Rotation paths and how fast each direction turns (degrees a step):
Each turn is a multiple of 5 degrees from 10 to 175, or 0.
Each row of a path follows its step; steps can be skipped.
Path 1:
step 0: 1.62 2.57 -1.82 4.57 2.46 -1.00 0.60 4.14 1.63 2.46 -1.36 0.06 2.88 0.57
 1.18 -1.67 -2.03 -3.26 -1.84 0.74 -4.09 -2.34 -3.66 -0.72 0.61 -2.74
 0.07 2.70 -3.23 4.13 0.21 -0.24 0.89 -1.48 -1.62 -2.29 0.68 0.53
step 1: -1.34 -5.02 2.45 1.41 1.76 -1.61 0.91 2.44 1.02 2.23 2.43 -1.87 -0.75
 -1.08 -3.44 -0.59 3.87 2.19 -0.63 0.74 0.42 0.48 1.29 -3.19 1.98 -1.25
 3.30 1.85 3.10 3.85 1.00 1.42 4.27 0.41 -2.01 1.31 1.44 3.52
step 2: 0.47 1.96 5.97 1.35 -1.29 -2.31 -1.08 -1.05 0.45 0.64 -0.29 2.10 6.29
 -4.13 -1.02 -1.34 0.82 0.82 -2.23 -2.18 -2.97 0.65 1.15 -0.45 -1.25
 -1.71 -1.90 3.17 -1.22 -1.10 1.43 1.69 2.46 -1.58 1.66 -2.93 -3.14
 -0.27
step 3: 1.91 -3.92 -0.45 6.79 0.15 -1.94 0.23 -0.60 -3.95 0.06 1.46 -1.48 -2.15
 -1.42 0.59 -0.81 0.55 -1.48 0.98 -0.94 2.16 -4.93 3.12 -0.04 -0.62
 -3.35 -2.16 0.64 -4.20 0.94 2.18 0.01 1.08 -0.22 -1.68 -1.12 -0.34 2.49
step 4: 0.52 1.72 -1.02 -0.75 0.83 -1.27 2.12 4.48 -0.74 1.40 2.40 -0.81 1.74
 -0.74 -2.41 0.41 -0.45 -2.49 1.03 1.31 -5.83 -1.09 -2.33 2.02 1.10
 -0.64 2.38 4.70 -2.19 2.34 0.49 0.76 3.84 0.73 -4.78 -0.34 -2.32 -1.27
step 5: -0.88 -0.43 0.94 3.20 0.26 -0.31 -0.67 -0.26 0.14 2.72 3.82 0.55 2.77
 2.34 -2.95 1.96 2.29 2.14 0.06 -2.48 0.65 -0.88 -0.43 -6.38 -0.56 -3.12
 0.79 3.76 2.63 2.74 1.83 0.28 1.20 0.27 1.17 -1.55 1.84 4.00
step 6: 0.37 -0.59 4.00 4.97 -3.52 -0.36 2.40 0.67 0.85 2.19 0.41 0.04 3.29
 -6.11 -2.65 -3.63 0.97 -3.26 -0.31 2.32 -2.08 0.26 2.11 0.12 1.33 -2.13
 -0.31 0.88 -0.49 -3.46 -0.21 -0.85 2.06 -0.96 0.36 -1.43 1.61 -1.33
step 7: -0.05 -0.52 -1.75 0.54 1.55 -2.77 -2.29 0.57 -3.59 1.31 2.25 1.21 -1.10
 -3.72 0.04 -0.59 1.98 0.86 -0.81 -3.83 -0.46 -1.59 -0.25 -0.76 -0.38
 -6.55 -0.74 -1.37 -4.96 -0.05 1.18 0.86 1.88 -0.13 -4.78 0.23 -0.57
 3.51
step 8: -0.07 2.18 1.63 2.23 -0.75 0.40 3.62 2.51 -1.71 1.61 -0.73 -3.77 -1.00
 -0.03 -0.58 4.39 0.62 -2.18 -1.37 -0.25 -5.63 -2.13 -0.14 0.25 -1.97
 0.14 0.81 4.84 -1.58 3.39 1.59 0.66 4.29 -2.72 0.61 -0.29 0.89 0.43
step 9: -0.93 -0.69 -0.91 1.55 2.85 -1.36 2.18 1.50 0.25 1.42 5.33 -0.26 4.70
 -4.64 -2.83 0.71 -0.33 0.22 1.17 -1.55 3.57 0.10 1.46 -1.98 1.79 -1.81
 1.04 3.99 2.07 2.05 4.21 0.68 -1.33 1.39 0.60 -0.94 0.72 1.90
step 10: 1.39 0.08 0.57 2.03 -0.88 1.42 2.58 -1.72 0.90 1.12 -0.75 0.23 1.57
 -0.02 -5.88 -3.47 1.89 1.29 -0.23 -0.76 -4.95 -1.70 2.52 -0.08 -0.64
 -4.79 -0.34 0.90 -2.66 -4.89 0.26 0.86 2.30 -0.51 0.60 -3.58 -0.46
 -0.33
0.93 0.46 -0.40 0.54 0.54 -1.19 0.29 -0.32 0.93 -0.88 0.43 0.86 -0.18
 0.58 -0.22 0.81 -0.10 -0.76 1.18 0.37 -0.16 0.07 -0.93 -0.94 0.78 -0.52
 1.09 -0.20 0.02 -1.19 -1.31 -1.22 0.86 1.09 0.74 -0.85 0.38 0.34
65
0.67 1.00 0.08 0.86 0.15 -0.50 1.09 -0.88 -0.21 -0.75 0.54 0.13 -0.13
 0.16 0.61 0.63 -0.68 -0.78 -0.24 -1.55 -0.14 -0.10 0.56 0.79 -1.51 0.55
 0.44 -0.18 -0.15 0.48 0.76 -1.00 0.32 0.87 -0.86 1.99 -0.50 -0.11
80
-0.27 -1.07 -0.24 -0.70 0.63 -0.68 -0.24 -0.68 -0.66 0.29 0.23 0.04
 -0.01 0.41 -0.26 -0.15 0.70 -0.49 0.51 -1.30 2.28 0.98 -0.55 -0.26 0.47
 0.24 -0.89 0.35 -0.31 0.55 0.73 -1.58 -0.21 -0.28 -0.98 -0.54 0.74 1.21
175
0.28 -0.50 -0.16 -0.29 1.01 1.35 1.12 0.25 2.16 0.99 0.70 -1.30 1.14
 0.94 1.23 0.63 -0.55 0.33 0.62 0.19 0.09 0.08 -0.60 -0.21 -0.03 -0.41
 0.32 1.05 0.13 -0.29 0.32 0.35 -0.40 -0.04 -0.95 0.50 0.60 0.19
85
0.97 -1.38 -0.42 0.66 0.07 0.13 0.86 1.53 -0.62 -0.12 0.53 0.50 -0.12
 -1.55 0.39 -0.15 -0.15 -0.55 -0.37 1.24 1.40 -0.30 0.56 0.60 0.76 1.15
 1.06 0.01 0.87 -0.25 -0.14 -0.40 0.27 -0.32 -0.46 0.54 1.02 -0.77
135
-0.09 0.68 0.75 0.53 -1.04 -0.27 0.33 0.14 -0.73 0.04 -0.13 -0.76 1.64
 -0.11 0.40 0.44 -1.15 -0.95 0.98 -0.11 1.64 -0.68 -0.78 -0.69 -0.18
 0.17 -0.46 -0.28 0.35 -0.16 -0.02 0.50 -0.07 -1.24 1.97 0.58 -0.41 0.49
115
